In the rows, 128 means zero.
Families of rows that turns and mirrors carry onto each other, the same ones carrying the whole set onto itself: the rest of each named row's family, in list order
10 families of 4 rows
J_105: [176 125 159 111 138 138 130 130 158 120 150 155 146 133 125 135]
J_333: [114 130 113 107 119 112 108 155 113  96 138 181 108 162 137 166]
J_559: [135 108 131  92 127 102 159 159 107 144 127 154 111 157 127 157]
J_551: [177 104 148 121 122 121 135 150 135 131 125 149 128 114 116 132]
J_402: [111 132 128 111 117  91 128 131 113 105 146 150 101 174 147 153]
J_854: [161 129 154 133 138 159 126 139 140 108 152 134 143 150 133 125]
J_139: [157 120 149 121 125 161 116 135 134 108 134 155 159 135 125 119]
J_516: [105 123 123 101 124  92 150 135 117 128 118 149 100 166 138 139]
J_663: [142 130 133 132 109 152 122 148 147 109 126 154 160 118 122 117]
J_118: [130 123 132 138 110 135 118 144 149 132 124 163 172 125 128 124]
J_396: [121 154 130 104 117  95 129 152 130 115 149 158 104 176 145 168]
J_35: [137 135 132 140 116 136 137 161 142 132 138 151 151 115 129 104]
J_50: [107 124 117  96 118  86 131 170 123 126 118 161 106 151 137 153]
J_618: [111 115 115  89 138 124 136 150 121 118 105 173 103 164 125 153]
J_545: [124 114 119  80 131 122 153 158 120 126 122 150  94 168 132 132]
J_729: [150 123 147 135 109 120 134 139 141 107 139 153 153 100 124 125]
J_767: [114 138 114 106 110 117 115 150 110 107 132 166 101 182 138 148]
J_971: [145 117 148 128 135 157 111 125 148 113 135 149 165 153 132 137]
J_422: [107 140 128  80 141 100 152 148 133 135 130 158 107 162 145 145]
J_701: [121 121 124  89 134 112 149 162 110 128 117 170 105 168 142 162]
J_98: [108 135 112 104 126 109 133 163 119  96 139 164 109 161 154 172]
J_538: [153 112 147 129 148 137 129 137 160 130 117 139 150 126 122 122]
J_734: [149 132 145 128 117 142 126 162 163 116 141 170 166 125 129 129]
J_335: [148 117 125 138 127 133 128 139 153 133 141 163 166 116 140 118]
J_271: [116 132 136 118 132 107 139 144 130 122 124 117 103 180 144 159]
J_58: [163 113 160 123 133 139 137 123 142 101 133 140 146 122 123 131]
J_39: [119 119 133  88 142 104 118 150 121 101 137 148 102 176 145 167]
J_730: [111 123 112 109 125 104 138 155 127  89 162 140 113 148 148 173]
J_924: [122 133 112 105 105 107 123 165 117  97 160 158 100 163 146 148]
J_635: [152 111 133 125 131 126 122 139 153  85 155 137 132 104 136 138]
J_170: [134 119 128 140 134 113 136 142 133 137 160 157 153 107 138 120]
J_270: [103 129 133 110 129  85 129 151 107 138 145 148 118 150 160 137]
J_245: [162 121 143 147 140 139 142 130 150 121 140 125 136 150 120 152]
J_826: [168 117 138 143 132 150 125 130 159 118 137 145 154 144 133 139]
J_720: [154 126 144 148 126 122 101 144 150 114 151 152 157 121 133 132]
J_856: [118 139 118 102 131 109 123 156 134 112 144 179 102 189 144 154]
J_119: [109 132 112  96 135 108 137 160 140 126 126 180 102 178 138 142]
J_846: [101 127 109  90 130 121 132 146 115 117 119 164 102 172 139 133]
J_785: [157 125 154 116 136 154 131 151 163 114 138 164 162 139 128 130]
J_631: [153 137 133 126 116 122 136 146 172 119 144 157 149 105 126 128]

Which other rows belong to the same family as J_271? J_551, J_635, J_270
Which other rows belong to the same family as J_856? J_734, J_119, J_785
Which other rows belong to the same family as J_538? J_50, J_39, J_720
Which other rows belong to the same family as J_854? J_35, J_545, J_924
Which other rows belong to the same family as J_971? J_333, J_118, J_618
Which other rows belong to the same family as J_729? J_402, J_516, J_58

Families of rows that turns and mirrors carry onto each other, the same ones carrying the whole set onto itself: the rest of each named row's family, in list order
4 families of 8 rows
J_891: [129 103 120 130 126 136 118 109 116  85 126 122 137 158 134 134 156 108
  91]
J_356: [104 145 102 106 131 128 101 114 118 128 133 150 126 143 112 130 103 137
  93]
J_368: [138 108 142 139 134 127 136 127 134 116 142 102 125 131 134 141 161  92
 166]
J_462: [127 111 143 102 150 129 115 113 144 120 141  98 134 114  93 104 118 114
 129]
J_54: [107 136  98 111 134 120 100 116 114 131 132 156 117 130 106 131 112 137
  86]
J_835: [117 142 116 121 140 108 120 133 127 157 146 129 110 105 108 136 112 128
 165]
J_752: [108 157 113 100 156 129 120 116 139 115 129 124 112 128 164 118 143 117
 133]
J_781: [105 156 112  98 153 128 120 117 127 110 128 119 119 126 160 119 154 111
 140]
J_95: [112 141  95 113 128 135 101 117 127 126 126 149 125 140 100 128 105 135
  92]
J_133: [116 146  99 112 129 131 107 110 116 135 127 154 119 138  94 139 108 133
  95]
J_725: [125 105 129 125 132 148 112 102 119  83 140 122 131 151 123 136 148 109
  88]
J_218: [123 128  97 155 112 123 130 127 107 129 140 147 110 144 147 168 157 119
 119]
J_394: [142 100 135 145 136 115 137 128 125 114 139 101 120 119 130 140 163  99
 163]
J_709: [121 117 143  96 155 125 105 113 141 119 134 111 133 116  92 103 116 110
 134]
J_377: [105 161 111 107 159 126 120 120 135 111 127 131 114 125 158 119 153 120
 119]
J_799: [138  85 128 144 109 119 115 121 115 137 148 128 129 136  82 152 120 109
 134]
J_157: [123 143 111 124 135  97 117 140 132 158 146 135 117 109 112 141 113 122
 160]
J_338: [120 102 122 127 131 146 121 100 118  84 128 116 126 152 129 132 155 108
  93]
J_713: [116 134  91 148 115 113 123 126 106 123 134 153 110 148 147 168 151 116
 126]
J_233: [122 112 147 105 148 137 113 112 144 116 131  98 138 129  95 108 116 116
 131]
J_40: [124 134  89 145 118 107 126 131 100 125 141 153 108 133 147 163 152 120
 125]
J_823: [131 104 134 132 129 139 123 108 125  93 129 119 130 156 130 137 149 112
  80]
J_346: [118 142 110 126 135  99 123 139 130 165 133 136 112 109 117 135 125 121
 165]
J_62: [130 103 139 138 137 108 137 123 124 116 149 103 118 121 140 145 164  96
 162]
J_855: [129  99 141 138 138 116 128 130 132 112 147 104 124 122 146 134 165  95
 158]
J_381: [110 119 151 102 152 130 104 115 143 120 146 104 137 126  94 111 117 117
 129]
J_935: [140  89 124 153 113 116 117 125 116 132 146 132 127 136  83 152 114 125
 116]
J_952: [138  91 131 150 119 120 121 117 115 129 146 133 116 130  76 160 118 121
 128]
J_10: [114 140 105 118 138 108 113 135 124 154 144 139 113 105 110 136 125 118
 173]
J_404: [107 154 109 101 149 126 116 126 132 119 127 124 127 131 164 112 156 109
 124]
J_525: [135  88 120 151 109 114 118 124 111 128 145 128 131 133  77 154 126 113
 122]
J_652: [135 126  88 149 117 116 131 128 105 128 127 153 105 136 146 161 156 113
 125]

Which other rows belong to the same family as J_356? J_891, J_835, J_781, J_394, J_233, J_40, J_935
Which other rows belong to the same family as J_218? J_133, J_725, J_709, J_377, J_799, J_346, J_855
Which other rows belong to the same family as J_10? J_368, J_54, J_823, J_381, J_952, J_404, J_652

